rotation steps, each row followed by its count of steps
The counts run from 0 to 147.
16	0	-28	2	-4	-11	-13	-27	-13	-17	-6	1	31	-2	-28	30	-5	-2	7	42	-3	-21	-11	-2	3	-21	9	2	20	11	-2	0	-12	12	12	0	27	0	12	20	8	-8
67
12	-4	-4	-1	16	2	-12	-2	7	3	-5	-15	44	7	-12	4	7	-12	1	22	23	11	-8	-22	-13	-4	-2	-23	21	-8	-2	13	-12	-20	-6	-28	6	13	29	4	31	-19
114
21	-11	-11	17	-7	-16	-10	-11	4	-15	-21	-22	21	5	-15	17	11	-1	-17	25	-26	0	14	-20	0	-9	6	-2	-7	9	9	-5	4	-16	-9	-20	16	9	30	24	-12	-30
82
10	2	-27	-4	2	-15	-17	-24	-9	-13	-15	0	21	-8	-19	19	6	0	8	37	7	-18	2	7	10	-28	6	0	24	4	-21	-16	10	13	5	-19	19	-23	17	15	10	-15
145
4	2	-12	5	-6	3	-13	9	16	-16	13	11	33	-7	13	3	18	10	-6	-1	43	7	-39	-14	-32	-13	21	-7	2	-13	-14	-1	-25	4	8	13	8	1	25	-2	-5	-3
43
20	-10	-17	8	20	1	-24	17	20	-20	-22	6	6	32	-9	15	1	-6	5	32	3	18	13	-7	-1	-17	4	-7	10	-17	-11	-5	-6	6	-4	-18	18	-27	25	-6	-16	-28
21
5	-11	13	22	-17	23	-14	-11	8	-24	-5	-26	20	-3	19	-3	5	18	-15	3	3	-1	-10	-21	0	-8	14	4	-13	-9	-11	-4	8	-6	-10	-4	38	-19	45	12	-2	5
90
41	24	-28	4	-13	-6	7	18	1	10	-15	14	30	-1	-3	12	1	3	7	30	-1	2	-17	-6	-6	-16	-5	-6	8	-15	3	-2	-28	4	20	-17	6	6	9	19	12	-25
52
30	21	-36	3	-5	-12	-8	24	-15	-3	-23	16	21	-4	-6	-1	14	-4	17	16	1	-2	-10	-6	-12	-14	14	-1	14	-14	0	3	-18	1	4	-27	8	-10	3	23	17	-28
130
3	10	-33	2	5	-14	-14	12	-8	-13	-8	9	22	-6	-23	8	36	-16	1	20	27	-5	-14	3	-33	-9	26	-6	15	0	-2	12	-15	1	-4	-12	-4	4	12	10	17	-28
127
0	-4	-18	27	-25	5	-7	-16	-5	-26	-4	6	1	-2	2	25	11	2	-12	23	5	-9	-9	7	-10	-18	30	13	-9	-2	9	-2	-7	17	2	12	37	6	25	12	-23	-21
74
7	6	-6	22	-13	-5	-6	-8	3	-17	-23	-16	8	5	-20	26	17	-4	-15	46	-22	-8	15	14	-5	-7	4	6	-12	7	9	-3	8	1	-3	-15	15	0	31	12	-3	-32
80
22	-3	-31	17	-12	-12	-4	-7	-16	7	-7	16	8	-7	12	2	13	-5	3	11	20	8	-15	-10	4	-18	25	-12	22	-19	7	-1	-5	-2	-4	-22	21	27	14	15	-9	-38
134
3	-1	-9	4	4	15	-12	-5	19	-9	11	14	25	7	10	15	-1	3	4	20	45	9	-33	-5	-16	-19	7	-14	16	-21	-18	1	-23	13	15	7	20	-2	26	-13	-1	-7
41
20	-6	-9	-2	13	2	-10	1	4	1	-3	-13	45	6	-3	-5	4	-6	5	11	19	11	-13	-35	-8	-6	3	-22	23	-12	-4	12	-14	-21	-4	-29	10	9	26	12	27	-10
115
-2	-6	-11	5	5	19	-15	-9	-5	-11	10	7	22	1	9	2	5	-7	8	11	49	8	-28	-7	-12	-12	24	-14	25	-22	-6	18	-20	5	-4	-4	29	6	22	-3	18	-10
120
26	10	-16	15	-34	-1	10	-6	-6	12	3	6	29	-23	26	4	11	16	-7	7	16	-1	-31	-12	-2	-16	14	-5	2	-14	4	-6	-13	-4	12	-7	19	25	21	22	-1	-18
57
21	-3	-1	22	-6	23	-12	29	14	-17	-13	1	16	21	18	-5	3	6	-4	0	6	24	-9	-30	-16	0	15	-4	-9	-28	5	11	-20	-10	-8	-13	28	-9	25	6	-6	-16
103
0	-6	-14	28	-27	0	-14	-10	-6	-28	-6	-1	3	-5	2	19	22	4	-20	14	-1	-8	-8	1	-14	-13	34	12	-15	4	9	-3	-5	9	-7	9	30	10	27	14	-29	-23
75
8	7	7	25	-11	34	-4	24	17	-8	-13	-2	4	18	24	1	5	-1	-3	19	17	21	-9	1	-14	-3	6	-4	-11	-32	6	14	-18	-2	-3	-14	30	-9	37	-6	4	-20
105
19	2	-4	5	11	17	-24	19	17	-29	-20	-11	23	27	-15	8	-3	-3	3	27	-11	5	4	-18	-12	-4	-2	5	-5	-6	-7	12	-18	1	-1	-12	22	-38	22	5	14	-4
98
19	13	-30	0	2	-19	-3	18	10	-7	-4	7	35	-4	-21	16	27	-8	-7	25	13	2	-18	-7	-34	-9	9	-8	4	2	2	3	-25	-3	12	-2	-10	16	14	14	2	-28
49
-6	-13	3	11	11	2	-29	0	17	-38	-7	-25	29	10	-22	11	21	-1	-18	16	2	-5	3	-20	-25	0	12	2	-10	9	-8	5	-3	-9	-13	-2	15	-19	36	6	5	0
95
-3	-4	18	19	-17	27	-17	-9	10	-25	-7	-24	20	-3	14	2	2	16	-12	12	3	-5	-4	-5	-4	-8	8	12	-14	-10	-14	-2	6	0	-9	-4	33	-31	44	7	6	5
91
10	-3	-9	16	-9	-13	-8	-12	3	-17	-20	-20	18	3	-21	22	18	-7	-19	37	-22	-2	20	-3	-4	-8	6	2	-6	14	10	-6	7	-7	-7	-16	16	7	30	19	-11	-32
81
5	1	-11	5	4	25	-15	-9	-4	-5	2	8	24	6	10	6	-5	-6	13	19	41	6	-24	-6	-5	-14	14	-15	27	-24	-6	18	-18	7	1	-10	31	0	21	-3	28	-7
119
-16	-6	15	16	0	22	-21	-11	18	-33	-6	-26	21	5	-9	16	11	-1	-16	32	10	-8	2	6	-17	-7	6	3	-8	-1	-11	3	5	3	-9	0	23	-24	44	-2	12	-2
93
26	0	-10	-2	7	10	-13	4	-1	0	-4	-7	42	1	3	-11	-3	1	8	6	17	8	-19	-38	-4	-7	6	-19	23	-18	-7	12	-16	-15	-1	-26	17	-1	20	13	31	-3
116
8	14	-6	24	-21	2	-4	1	1	-18	-26	-13	7	-4	-13	21	19	3	-13	39	-23	-13	12	21	-8	-10	7	15	-19	4	3	-8	3	4	-2	-12	20	-11	30	19	0	-29
79
-14	-14	8	12	9	12	-24	-10	19	-35	-5	-27	25	8	-19	15	20	-2	-17	23	9	-3	2	-1	-23	-7	10	2	-8	5	-9	6	3	-2	-14	0	17	-17	44	0	6	-3
94
-10	-2	17	19	-10	29	-16	-9	14	-30	-8	-25	20	1	1	10	6	10	-13	24	8	-7	0	9	-8	-7	8	10	-10	-9	-16	1	5	5	-9	-3	31	-31	45	0	12	3
92
